128 stands for zero in the data rows.
Each group has one hidden pattern, and each of its rows is that pattern moved along and wrapped round at the ends. There are 2 groups.
The table, row by row:
tensor([161, 168, 104, 134, 110, 148, 125,  76])
tensor([129, 141, 157, 110,  84, 185,  85, 149])
tensor([ 89, 155, 118, 121, 178, 103, 101, 162])
tensor([164, 158,  99, 138, 119, 152, 134,  72])
tensor([144, 126, 118, 167, 100,  91, 173,  92])
tensor([125, 138, 160, 101,  99, 166,  92, 151])
tensor([156, 153, 103, 139, 120, 165, 141,  81])
tensor([163, 159,  93, 126, 111, 154, 129,  67])
tensor([ 45, 156, 174,  91, 139, 133, 152, 144])
tensor([ 61, 153, 162, 104, 135, 117, 156, 137])
tensor([163, 109, 131, 114, 155, 137,  65, 156])
tensor([115, 127, 173, 103,  87, 166,  86, 153])
tensor([133, 117, 131, 190,  96,  83, 169,  93])
tensor([125, 123, 162, 106,  82, 183,  86, 143])
tensor([ 97, 142, 126, 124, 171,  92,  94, 160])
tensor([ 86, 146, 117, 133, 168,  95,  91, 170])
tensor([156, 129, 125, 164,  97,  95, 179,  88])
tensor([ 77, 151, 170,  84, 148, 115, 167, 143])
Some new rows, each followed by its group:
tensor([ 85, 153, 121, 130, 171,  98,  76, 176]) CY
tensor([133, 141, 177,  94,  94, 170,  82, 132]) CY
tensor([159, 126, 117, 176, 101,  93, 181,  88]) CY
tensor([148, 163,  75, 141, 110, 155, 117,  72]) YO
tensor([ 95, 159, 131, 123, 171, 100,  87, 171]) CY
tensor([114, 127, 168,  96,  91, 157,  83, 149]) CY
tensor([105, 133, 171, 114,  97, 182,  84, 152]) CY
tensor([151, 120, 135, 177, 105,  92, 179,  93]) CY
tensor([180,  91, 142, 121, 147, 132,  63, 159]) YO
tensor([157, 107, 136, 116, 147, 129,  63, 148]) YO
